In the rows, 128 means zero.
Y: 4 groups of rows, each row roughly a mix of its group's hidden directions; some rows fit no group
Y (147 x 11)
[[153 146  93 132 185 117 159 127 163 148 128]
 [133 173 141 113 159 170 135 106 158 166 135]
 [137 162 170 152  96 129 168 133 167 117 117]
 [120 102 138 172 142  77 125 144 114 133 173]
 [ 95  81 138  88 151 127 126 125 158 115  89]
 [124 115 181 134 123 155 106 177 117 127  92]
 [129 168 185 157 147 133 152 145 133 160 141]
 [106  92 110  94 163  89 118 148  96 119 149]
 [110 124  86 150 176 106  91 114 152 113 142]
 [ 90 148 156 104 159 139 135 120 163 110  83]
 [160 110 103 131 117 120  66 118 109 141 165]
 [137  96 153 131  86 101 138 146  71 115 127]
 [154 163 161 174 134 117 157 136 165 133 105]
 [ 99  96 142 104 179 101 102 113 115 144 154]
 [147  87 117 143 116 110  99 143  65 123 136]
 [155 145 150 174  79 131 116 157 114 125  98]
 [145 114  86 157 124 150 108  75 100 151 128]
 [142 152 114 144 171 103 126 154 124 161 179]
 [139 141 153 161 171 132 103 162 106 172 137]
 [ 89 105 161 105 141 150 153 117 166 114  91]
 [146  98  80  96 149  96 119 140  89 130 143]
 [134 181 159 156 150 139 136 109 166 146 103]
 [131 134 175 125  94 169 150 143 112 137  85]
 [146 101 126 136  99  83 135 161  98  84 137]
 [ 98 138 139  96 134 151 138 107 137 103  64]
 [102 151 137 111 192 121 144 101 158 138 148]
 [131 137  78 159 101 126  73 121 115 143 146]
 [130 172 169 139 129 173 111 143 144 166 118]
 [173 176  93 131 121 110 135 114 160 136 157]
 [115 161 165 111 159 124 174 144 162 150 113]
 [157 111  75 112  83 141 142 120  91 124 126]
 [124  99  76  95 145 105 111 124 114 103 166]
 [156 126 170 139 107 122 142 182  93 136 151]
 [ 99 128 121 109 194 103 133 170 127 137 131]
 [169 137 101 172 108 125  98 142 105 157 154]
 [141 101 129 172 110  82 127 150 113 122 174]
 [ 97 132 133 132 153 143  83  77 162 131 107]
 [130  92  96 116 127 144  64 138 102 129 105]
 [144 131  80 136 134 147  73 121 116 170 138]
 [147 164 160 157  96 164 138 125 150 154  98]
 [144  97  73 128 128 127  98 156  94 128 158]
 [112 119 180 149 164 152 137  94 152 155 138]
 [ 99 112 101 107 191 118 102 110 154 124 124]
 [132 102 109 107 154 103 110 144  83 121 179]
 [ 95 128 188 145 102 150 136 104 134 108  98]
 [141 117  85 158 104 117  75 143 100 134 149]
 [139 158  98 142 140 157 104 126 176 160  97]
 [125 124  73  64 121 147 122 128 105 126 125]
 [150 112 148 166  60 116 133 143 108 121 122]
 [106 147 206 120 152 136 130 140 134 143 127]
 [151 132 174 144  70 134 152 137 101 143 117]
 [100 152 159  94 168 122 179 143 137 139 129]
 [173 141  75 130  86 137 145 140 128 103 141]
 [ 94 113 186 149 156 108 146 104 147 123 148]
 [101  97 139  67 147 146 139 135 149 119  93]
 [113 135 141 123 163 103 138 101 197 122 118]
 [125 100 103  74 107 111 116 131  99  94 157]
 [128 138 162 130  93 149 163 127 176 113  91]
 [133 175 146 154 177 102 100 150 144 135 113]
 [107 130 129 146 191 142  78 138 129 150 136]
 [163 146 109 156 132 135  94 145 104 159 176]
 [159 111  73 140 100 153 109  97 100 135 122]
 [158 156  90  86 107 175 137 146 118 129 127]
 [109 109 134  81 179  81 137 127 116 127 137]
 [158 138  87 121  73 141 115 153 105 114 103]
 [102 101  94 181 145 124  92  99 125 118 139]
 [116 130 165  76 143 137 160 128 168 129  97]
 [100 139 153 101 131 139 173 132 167  89 151]
 [131 111 120 126 149  68 147 165 120  94 154]
 [138 125  80 130  94 169  86 124 103 145 126]
 [149 100  92 133 106 101  94 157  86 113 145]
 [160 111  94 147 159 100 138 120  98 119 176]
 [120  91 126 123 137 101  79 165  88 137 148]
 [177 115  90 138  89 133 139 146  89 133 147]
 [114 122 141  84 183 120 173 125 145 116 118]
 [127 176 160 145 154 148 149 133 170 161 120]
 [145  94  89 133 127 113  93 171  87 126 132]
 [120 123 130  89  83 152 144 109 153 104  83]
 [107 145 104  92 182 141 105 131 135 170 120]
 [108 114 110 147 184 116  79 109 108 145 124]
 [116 131 200 157 138 134 123 106 145 149 105]
 [169 122  79 154  88 118 115 137 126 147  98]
 [104  98  95 100 124  82 120 136 110 101 166]
 [113  92 174 152 104 108 123 159  86 121 117]
 [162 154 143 185  77 130 132 123 123 137 124]
 [127 131  88  93 126 138 142 151 133  91  73]
 [162 120  78  87 141  93 114 148 107 128 141]
 [106 135 174 137 182 120 103 164 133 146 132]
 [128  88  96 112 120  95 118 158  81 130 156]
 [165 152 132 149  73 159 139 110 140 142  99]
 [158 110 120 130  56 151 146 107 112 138 126]
 [145 115  69 124 105 138  85 142  96 132 145]
 [138 154 134  91 116 122 177 102 130 125  77]
 [149 116  85 150  88 100 102 145  87 117 128]
 [158 137 100 129  76 150 167  93 130 112 117]
 [ 98 153 171 141 171 155 132 116 165 138 108]
 [107  84 147  97 156 112 146 167  97 105 124]
 [155 108 140 166  70 125 125 123  85 118 117]
 [100 110 109 103 109 139 113  66 125 113  94]
 [154 156 142 119 105 145 196 151 126 115 114]
 [113 159 163 106 141 132 187 115 165 121 133]
 [ 95 116 183 133 109  95 152 125 127  87 123]
 [135 104  94 127 147 124  79 177 101 123 111]
 [ 85 125 161 102 182 146 146 111 144 136 110]
 [140  88  90  88 124 137  89 144 106 131  98]
 [104 117 148 167 148 144 129  88 183 137 124]
 [152 108  71 150 101 122  86 135 102 121 136]
 [126 136 108 107 139 150 149 105 182 123  77]
 [117 109  78  87 130 124  99  98  91 145 135]
 [150 169  96 119 108 162 131 121 132 154  78]
 [145 121 157 158 163  94 106 139 156 130 174]
 [169 111  92 155 123 128  95 165  95 142 145]
 [ 93  66 130 132 123 120 107 155 114  95 108]
 [150 134 115 117  71 154 148 103 154 113  90]
 [131 151 140 121  80 112 154 146 119  97  76]
 [110 159 169 111 149 148 169 120 172 127 109]
 [146  96 130 155 111 109  96 178  89 111 125]
 [165 108  98 138  69 125 113 134  91 130 137]
 [124 141 170 131 103 173 153 126 147 130  79]
 [ 95 117 139 158 183 106  87 138 132 121 107]
 [139 111  94 102  85 137 138 111 148 109  76]
 [153 154 121 138 105 108 151 132  98 136 193]
 [110  81 132 104 114 139 141  78 145 105  95]
 [117 147 174 137 150 145 163  89 164 147 112]
 [112 165 179 147 150 154 141 129 161 152 106]
 [112 107 127  55 132 119 158 128 127  97 122]
 [115  84 171 100  91 141 161 116 124 133 102]
 [104 127 142  78 148 126 184 144 139  99 118]
 [131 148 166 156  79 164 106 132 127 147  97]
 [171 117  87 148  84 144 117 107 105 142 152]
 [105 145 172 109 170 121 162 107 168 133 128]
 [155 155 161 181  84 114 140 126 144 133 119]
 [134  95 143 146  93 106 144 116  73 137 161]
 [ 77 140 144 103 167 125 143 102 157 117  96]
 [184 142 129 144 108 151 117 172 114 151 154]
 [110 155 192 143 131 134 148  99 164 124 120]
 [127 147 182 122  97 163 144 131 140 138  82]
 [132 144 102 116 156  67 128 166 141 111 150]
 [118 156 127 113 168 128 166 127 184 142 105]
 [114 147 140 163 156 160 120 106 171 139  85]
 [112 102  75  97 154 105  95 155 115 132 140]
 [139 151 157 149 106 183 147 136 149 137  87]
 [123 119 154 131 171 161 130  86 153 165 151]
 [127  80  93 146  99 103  96 116  94 109 130]
 [ 87 112  85 112 171 114  98 105 140 123 108]
 [176 146 139 172 108 142 114 132 137 155 170]
 [117 121 100  95 158 161  94 134 102 139  83]]

the one row of each list that fits no group (the others fit one group, some only roughly)
- J755: [117 133 154 178  93  90 155 126 129  92 117]
- J689: [151 173 131 181 118 149 110 129 161 152 114]
- J133: [121 136  93 115 187  94 101 128 130 124 162]
- J76: [135 112  56 108 154 122 107 116 135 119 156]
- J311: [112 149 136 107 159 144 156  91 186 132 119]
- J390: [139 120 122  98  74 114 156 120 140  82 100]
- J121: [ 97 124 147 115 194  92 117 140 110 130 146]
- J732: [ 92 145 167 110 175 135 147 134 149 145  93]
- J88: [171 122 134 151  66 149 121 129  94 129 121]
- J193: [117 119 151 155 130 138 126  88 178 137  80]
- J258: [161 140 109 182  84 101 101 123 121 123 135]
- J593: [120  95 152 137  95  95 136 163  87 109 154]
	J390
- J628: [146 132  65  95 115 162 132 121 124 124  92]
- J176: [ 99 103 173  85 125 133 176 136 138 116 123]
- J139: [140 135  77  79 141 124 137 141 131 116 175]
- J129: [123 131  92  76 174 124 153 124 160 117 138]
- J692: [168 119 103 119 114 142 109 162  81 158 152]
- J323: [171 132  94 141  60 128 131 129 129 134 115]
- J195: [109 121  74  93 162 137  89 132 127 130 101]
- J887: [101 122 185  89 144 130 160 121 134 112  99]
- J9: [114 156 189 126 149 148 149 141 152 117  93]
- J546: [109 156 130 124 188 121 155 125 172 145 141]
- J677: [100 130 180 166 152 157 112 115 143 160 122]
- J472: [ 98 106 102  78 129  99 111 158 131  94 111]
- J300: [164 121  73 151  96 150 104 144 103 136 118]
- J722: [119 150 171 124 175  96 163 158 139 134 139]
	J722
- J135: [130 110 102 135  64 149  98  99 122 101 122]
- J627: [127 162 181 112 103 159 155  95 149 133 122]
- J793: [138 176 165 173 118 148 123 144 137 165 129]
- J239: [135  84  82 121  92 147 132  92 154 116 119]
- J241: [169 111  98 162 105 147  81 134  99 136 127]
- J17: [ 99 153 168 135 174 132 115 108 167 153 137]
- J261: [162  95 122 171  85 136 106 114 117 150 155]
- J522: [115  90 118 167 127  98  84 141  85 126 126]
- J629: [114  97 100  70 159 122 141 117 129  91 119]
- J748: [139 130 181 138  72 127 163 146 133 124 109]
- J607: [137 176 172 161 139  95 150 127 138 140 154]
- J95: [144  87 110 122  73 139 119 145  82 120 124]
- J742: [100 140 152 134 183  95 140 107 163 134 152]
- J841: [149 118  97 162  79 129 122  76 130 122 142]
	J261
- J514: [121 127 191 139 110 134 146 152  78 140 124]
- J43: [101 113  74  84 157 155 120 138 120 133 147]
- J566: [150 128 100 171  78 102  99 112 101 124 133]
- J922: [ 96 122 175 149 149  79 151 138 140 121 155]
- J480: [134 151 146  97 107 170 155 137 160 120  81]
- J26: [119 162 173 130 135 140 139  86 172 146 149]
- J868: [145 151 116 148  66 152 109 124 113 136  87]
- J126: [123 111 141 135 155  89 126 183 110 145 169]
- J65: [117  96  70  83 151 135 105 140 116 128 115]
- J351: [137 170 161  95  99 164 145 145 145 151 105]
	J65
- J248: [142 121  90 131  57 131 120 112 143 110 109]
- J577: [130 143 173 166  89 139 160 110 141 120  95]
- J463: [109  79 122  80 124 102 127 138  94  96 121]
- J386: [102 123 183 164 157  96 115 136 153 129 147]
- J975: [127 102  97 119  83 113 103 118  74 114 113]
- J765: [ 95 126  98 108 183 120 108 148 143 121  90]
- J359: [104 126  86  82 155 115 155 121 132  90 149]
- J919: [129 121 101  80 128 186 123 123 124 137  90]
- J886: [151 124 165 175 118 139  92 115 111 161 156]
- J809: [110 157 134 126 182 143 150 104 178 127 137]
- J60: [135  88  90 113 114 126  88 140  86 117 158]
- J381: [130 133  85 139 160 153  85 115 162 122  93]
- J402: [108 126 124  79 187 114 157 132 144 121 145]
	J359
- J288: [133 138 160 155  72 137 178 128 136 116 142]
- J68: [122 135 111 156 184  87  92 113 141 133 149]
- J479: [171 136  90 154  78 125  99 138 107 127 120]
- J102: [169  98  72 101 109 156 129 129 130 148 135]
- J78: [165 129 115  95 111 112 169 132 107 116 179]
- J268: [ 89 140 174 132 174 142 148 110 157 121 110]
- J779: [121 137 120  83 167 104 170 121 158 113 157]
- J93: [168 146  94 129  72 164 138 114 145 129 126]
- J996: [147  97  77 130 131 139  90 122 103 140 169]
- J199: [105 140 116 101 187 141 129  94 168 138 127]
	J102
- J114: [137 166 149 137 118 157 166 105 152 143  80]
- J776: [149 116  74 140  74 129 117 105 133 113 102]
- J681: [ 80 122 176 106 160 123 147  99 152 128 138]
- J632: [162 112  68 123 103 139 125 113  95 148 154]
- J412: [119 150 118 117 163 155 136  85 182 139 108]
- J439: [122  95 121 166  82 131  92 108 103 107 103]
- J246: [148 115 137 100  66 156 154 150 127 117 102]
- J697: [141 168 170  92 124 169 150 152 139 136 109]
- J482: [137 151 139 160 135 185  93 112 150 147 101]
- J747: [122 131 159  95 132 155 184 128 166 118 105]
- J773: [160 153 106 107 108 180 151 131 139 121  87]
- J208: [110  88 108  70 160 110 137 134 123 101 116]
- J893: [118 146 144  90 130 155 170 122 184 120 112]
	J747
